rotation ticks, each row followed by its count of ticks:
The counts run from 0 to 231.
[ 20   0  -2  -3   2 -25  -3  10 -11 -13  38  -1   0  -9   5 -26 -37  38
  20  -2  -7  -3  -4 -23 -34 -10  36  13  -1   2  35   4  32  14  21  15
   4  34 -17  22 -18  35   3 -12 -43  -9  13 -10   8  21  22  22 -17  -2
  -8 -15  -5  25   9 -28  35  17  -2 -20  -5  14  -3 -24] | 78
[-12 -18 -12  27  -8  -2   1 -25 -24  34  11 -18   7   8  13  29 -19 -11
  21  21  -7  18  12  -3 -19  -3  34  36 -25 -23   8 -10 -32  18   0   9
   5   9 -31  45   1   7  10  12 -18 -12  19 -24  -8  24  -6  15   1  37
   8 -22  14  -2   3 -17  15   0  10 -50  -1  25   9  -2] | 199
[  0 -12 -26   5  17  -7  -2  33 -15  35  47 -26   7  29  28 -13 -34  -3
  17   4 -63   2   7   5   0  -2  15 -17  -4   9  28  30   7  -4 -13 -11
  18   3 -26  31  -7   6 -12 -17  -1   2   1  -9 -28  17  27   8 -32  11
  25 -29   6  25  13 -15  15 -12 -11 -15   0   6  -2  14] | 162
[ 19 -19  -3  -4  10 -18  -4  -5 -24   5   3   0  -7  -1   6   3   2  43
  40   5  -1  14  -4 -10 -33  -7  39  27  -2  -6  29 -17 -13  26  19  23
 -10  38  -9  32 -23  32   9   9 -44 -16  20  -1  -1  17  19  18  -3   8
 -10 -31  -1  19  30 -34  30   1  13 -21   1  21  -5 -10] | 217
[ -3  -1  -8  -5 -10  27   3 -32   6  41  13  -4  25  27 -20  28 -22 -10
  30  39 -21  35  -1  -8 -23   0  39  22  13   0   9 -12 -11  21  13   9
   3   8   3  43 -11  17   8  13  -2 -11  23 -14 -15   0  24   3   9  22
  10 -11  14  15   7  -4 -10  -3  -7 -53  17  45  16  33] | 34
[ 14 -37  -9   2  -4  -2  -7  12   7  22   8 -20  31  -9 -12 -13 -15  22
  23  14 -14  17  -1 -16 -40 -28  35   5  -2 -32  24  -7   7  29   5  15
   6  23 -10  37  10  26  35  -3 -25 -23  21  18 -13 -16  21  11   7  33
   1 -25   7   7  23 -15  26  -8  14 -38  -4  22 -23   4] | 43
[-25 -37 -45   1  -1 -10   0   1 -24  -5  34 -14 -11  13  33   6 -19  43
  -1  18 -11 -24  -7 -25 -30   5   8  15   0 -55  -7  12 -21  -6 -18   2
  -6   6  11   9   3  -1   5  19 -11  -6  15  12 -20   4  -8  18 -21  31
   5  -3   5  24 -24  15   0  -2  -5 -40 -14  10  30  16] | 125
[ -6 -35   1  -7  12  -5   3 -41 -24  32  17 -22  -8  25 -13  20 -14 -14
  19  10 -17  27  11 -10 -21 -20  58  13 -10 -25   5 -12  14  13  -6  -4
  -4  19 -11  25 -12   9  16   9 -12 -15  22  -8 -19 -23  21   0 -11  36
   1 -40  24   3  18   8  13 -15  -4 -54  -1   1  28  10] | 187
[  4 -23 -37 -21  24 -27   0  29  -1  33  50 -20   3  36  15  -9 -28  15
  20   9 -55   3  -3   6  -4   7  20 -19   7  -2  29  45   0  -6 -16 -16
  32   9 -23  20 -13  -3 -22  -4  17 -13  -2  -6  -7   5  19  10 -27   5
   3 -15  18  28   3   7   5 -22  -8 -23   6  14   1  28] | 158
[ 17 -14 -16   6  12  -1  -5 -13 -31   7  14  -8  -4 -15   7  10 -14  20
  16  22   1  -3   5 -10 -34  -9  48  36  -4 -18  18 -11 -16  19  11  23
  -9  33 -29  15 -20  35  10  10 -29 -18  16  19  -2  20   2  16   3  27
   0  -6 -10  24  18 -46  22  -8   5 -40  -3  15  -2 -25] | 214
[ -2 -16 -14   9   2   7 -12 -35  -8  37   3  -4  -7  15   1  29  -6 -11
  34  22  -4  25   0  -1 -19  -3  26  35   3 -37  11  -5 -26  25  -2  20
  -5  15 -31  32  -5  13   9  18  -1  -7   7 -14   5  20   7  15  11  35
  14 -18  10   6   5 -28 -10  -7  16 -69  16  18   7   8] | 203
[ 11 -19 -16   5  23   8   1 -27  -5  35   8  -7  13  -2   2  24 -17 -11
  17  40  13   1 -14  -1 -32  -5  27  32   4 -20   2   7 -22  20   0  26
  -9  27 -25  17 -19  10  11  21  -3 -22  -4   6   3  14   9  30   8  29
   2  -8   9  21   1 -30  -9 -12   7 -67   8  31   5   8] | 207
[-22 -30 -16 -19 -11  -4   1  -9 -20 -13  36 -14   8  13 -13   5 -19  17
  13  34 -13  31  24  16 -21  -4  -4   5 -12 -63  18  -9  21  12 -15  20
   6   2  -1  45  -4  35  -8   9 -16 -10  30   0   5 -19  14  26 -20   4
  -3  38   3  19   4  -5   9 -15  10 -36   1 -16  19  16] | 115
[ 10 -33 -35  24   2  -7 -17  27  10  25  -1 -17  19   0  30  10 -24  26
  28  -1  -7 -14 -17 -15 -42   2  22  24  -3 -10  13   8 -24  19   0   6
  16  38  -8  40  -9  -1  12  -4 -13 -13  -3  -8  -9  40  22  26   9  23
   1 -22   8  26   1 -20  25   4  16 -36   1  40  -9   2] | 58
[ 11 -22 -18  11   8  14 -12 -25 -18  37   4   3   2   3  -2  11 -10   0
  35  10  12  -1 -26 -29 -34  -8  26  28  14 -32   4   9 -25  28  15  28
 -16  28 -24   8 -13  12  17  22 -21 -13  -2  10  -7  12  24  17   5  43
  -1 -42  11  16   0 -26 -12  -5  17 -69   8  14  -2   4] | 206
[-16 -19 -24 -16 -12   3   3  11  -2 -18  46 -15  30   8  -3 -15 -29  31
  10  23 -23  29   4   4 -32  -9 -14   2  -6 -52  30  -2  18  23  -9  21
   6   4  12  50  20  39  17  -3 -25 -17  31   3  -5 -13  21  39 -18   3
   1  26  -7   9  -3  -1  12   0  11 -30   5 -11   5   5] | 112
[ -5 -44 -16   6   2   0  -9 -12  -9  42  16 -35   7  14   3  11 -15  -3
  19  -5 -25   8  -5 -18 -40 -24  48   9  -3 -21   3   5   2  13 -10  -1
   5  22   5  25 -11  -3  29   4 -19 -23  20  -1 -32 -24  45  10  -8  29
  -4 -41  19   3   9  22  17  -6   9 -38  -5   3  19  17] | 190
[-23 -14 -38  -8  -7   9 -11  21 -14   9  25  -4   1  32  35   6 -29  40
  33  40 -27  20  11   8  -4   9 -15   8  13 -51  31   6 -34   1  -6  15
   2   0  -5  37  12  29 -20   1  -9   1  11  -7 -12  28   1  20 -12  18
  22   7   6  25 -19 -24  -8   1  10 -24  -5  12   5  24] | 131
[ 32  -8  -8   5  25 -20  16 -12 -17 -11  45  -9  -7 -19   5  -8 -44  20
   3   9  -3 -19 -15 -34 -38   4  42  18   8   1  28  11  19  16  21  18
  -6  36 -26   8 -28  24   9  -6 -24 -11  -5  12   7  24   9  30 -13  10
  -3 -12 -16  34  15 -34  29  13 -16 -45   6  17   2 -22] | 75
[ -2   7 -11 -21   8 -27   7  11 -14  13  51 -19   1   8  15  -9 -26  22
   8  13 -51   1  -1 -18 -10   2  50   3  -3  11  37  13   1   2   6 -26
   8  16 -20  10 -12  29  19 -12 -21 -30  32   9 -35 -10  13   9 -30  11
  26 -35  -4   8  15   1  25  -3 -23 -29   1   8  16   2] | 9
[-22  -6 -11   1 -21   1  15 -29 -35   4  54  -4  -6  22   2  12 -51  13
 -12  25  -4   6   3 -25 -11  -3   0  34 -18 -21  24   6  29  18  17  22
  -1  -7  -5  23   0  15  10   6 -32  19  20 -29 -15  25  29  30 -25   7
  14  -3 -10  21 -22  -9  12  30  -9 -36 -11 -15  22  -9] | 98
[  8 -48 -28  14   0  -1  -6 -19  -8  23  -4 -24  -7  11   6  25 -13  12
  32   8   0   0  -8  -3 -30   2  47  16  -8 -19   0  -2  -9   5  -9   9
  14  39  -3  40 -33  -3 -12  16  -2  -4  -3 -18   3  16  18   8   8  24
 -17  -9  19  41  18 -15  11 -20   4 -42  -1  36  21  20] | 53
[ 10 -24 -19  26  -2   4 -20  23   4  18   7   3   9  20  28   1 -28  29
  38  12 -11   8  -3   0 -25  -6  13  20  -4 -16  31   5 -22  21  17  23
   8  32 -23  40   3  16  -1  -2 -20   3   0 -13   6  43  23  21   2  14
  21 -20   4  21   3 -40  13  11  23 -18   4  29 -24   4] | 62
[ -9 -11  -7  17 -11  -4  15  -1 -17   1  62 -15   2   8  21  -7 -47   2
 -12   4 -13 -21  -9 -17 -24 -10  18  26 -27 -18  27  16  37  14   8  22
   8   6 -15  21   2   9  22  -7 -26   6   4 -21 -16  22  32  37 -38  15
  16   2  -4  22 -19  -9  23  27  -2 -36   2 -13   2 -15] | 94
[-25 -38 -21 -11 -16  -5   1 -32 -36  -8  34 -14 -14  18   1  10 -17  26
   4  28  -8  16  12  -6 -20   2   8  12 -12 -67   3 -18  18  -1 -12  12
  -1   4  11  19  -9  26 -12  16 -19  -2  19  -4   3 -11  12  23 -21  23
  -5  17   8  24   4   0   0 -15  -3 -44 -14 -12  39  15] | 118
[ -7  -2   4 -15   0 -37  -1  -6 -24  13  50 -15 -11  32  10  -7 -18  24
   8   4 -55  26   1 -10   9  -4  55   2 -24  -5  30  -3   7   6   5 -15
   3   8 -23  18  -2  18  24 -10 -20 -14  31  -7 -27  -7  10  -2 -26  13
  13 -40   7 -10  19   0  13   9 -12 -25   3   3  16  16] | 13
[ -4   4 -24 -27   9 -19  -5  33 -21   2  42   0 -11  20  15 -26 -16  56
  38  18 -50   5   1 -10 -10   7  21 -10  29  -5  38   2 -22   3   0  -4
  -5  23  -7  26 -18  38 -12 -11 -29 -16  20  19 -17  -3  17  -3 -14   6
  15 -22 -12  36  32 -20  21  -9  -8  -6  -5   5   2   3] | 147
[  2 -12 -24  19 -16 -10   8   9  -2   2  47 -19  17  18  15 -14 -49  19
   4   0 -21 -10 -13   0 -26  -1  -1  10  -9 -13  28  32  44  20   4  26
  14  11  -5  28   1   7   8 -15 -17   7  10 -33 -13  25  44  46 -34   1
   6   3   1  26 -25 -11  26  15  -8 -24  -1 -16  -6  -4] | 93
[ -3 -37 -22  12  -8  -1  -5   5 -17  25   6 -39  11   8  24  15 -16  -9
   7   1 -13  -3   0 -26 -45 -16  46  27 -14 -19  -2   8 -15  13  -5  -2
   7  16  -7  30  10  -5  25  12 -21 -23  28  -1 -42   4  30  21  -8  32
  10 -41  16  -4  -4   6  29   4  10 -36  -8  20  10   4] | 194
[ 30 -13  -4  -2  17  -5 -12 -12   5  26  18   7   2   7  -7  -9 -26  36
  43   6  -1 -12 -25 -11 -26  -9  16  11  21  -3  32  15   9  22  29  25
 -10  37 -10   8 -28  21   0   2 -19  -6 -10  -6  15  21  42  19  -7  10
  -8 -25   1  40  -1 -37  -6   4   7 -40  12  17  -3  -3] | 70
[ -9 -13  -4 -27  22 -44  -9  -9 -33  12  44 -11 -49  38  20  -5 -15  45
  31   6 -44   5  -2 -20  -7  13  42  -6   7 -24  29  -2  -7  -8  -2 -16
  -2  17 -20  10 -22  16  -8   6 -13  -2  14   2   2  -7  -2  -2 -19  14
  10 -36  -1  19  21  -6 -14  -8  -8 -28  -3   3  31  15] | 152
[-26 -12 -31 -10  -3   5 -11   6 -27   7  26   5 -24  37  36  -3 -20  50
  33  29 -21  12  -3 -11  -3   3 -15   6  13 -58  22   1 -34   5  -1  12
 -14  -1  -6  29  20  30  -4   9 -24   7  14   4 -13  26  14  16 -17  24
  19 -15   1  22 -19 -16 -10   4  12 -31   1  -3   4  19] | 132
[ 10   4 -15 -14  21   2   9 -13   6  38  47 -14  21   9   2   8 -44 -27
   8  30 -31  25   1 -19 -22   8  36   5   7   9   9  24  -2  17   0 -15
   5   1 -21  18  -1  12  33   8  10 -22  18  11 -20 -10  -4  11  -9  18
  21 -17   5   8   5   2   1  -9 -21 -65   4  36  21  17] | 176
[-25  -3 -29 -12   5   9  -7 -11 -21  19  35   1 -15  37  19  10 -27  28
  33  43 -20  27   9   2  -1  21 -10   4  11 -53  13   1 -35  -4  -5   9
 -12  -1 -10  25  -1  26 -30  11  -7   9   8  -1   9  26  -5  16  -8  20
  16  10   4  36  -3 -19 -22  -9   7 -45   1  14  11  23] | 134
[ 24 -20  -7  -7   2 -33 -14  -1  -3   3   3 -13  -4   9  -4   8  -1  48
  49   1 -13   9  -8   0 -27   0  27  21   1 -12  41  -7  -6  14   9  19
   4  41 -13  44 -44  23  -9   5 -22 -18  11 -19  12  21  24  25  -2   3
 -26 -17  14  26  21 -26  17   1  19 -22  10  25  -6   8] | 220
[-14 -16 -23  15  -7  12  11  -7  -6  40  33 -16  25  18  -2  26 -38 -33
   4  29 -46  15  16  -2 -12  -8  33  18 -24   1   5  13  -3  12  -4  -5
  19  -1 -29  28  -3   2   8   3   3   2   7  -9 -38  10  21  12  -4  29
  24 -11   9  15   5 -17  22 -13 -16 -44   4  22  -2  16] | 26
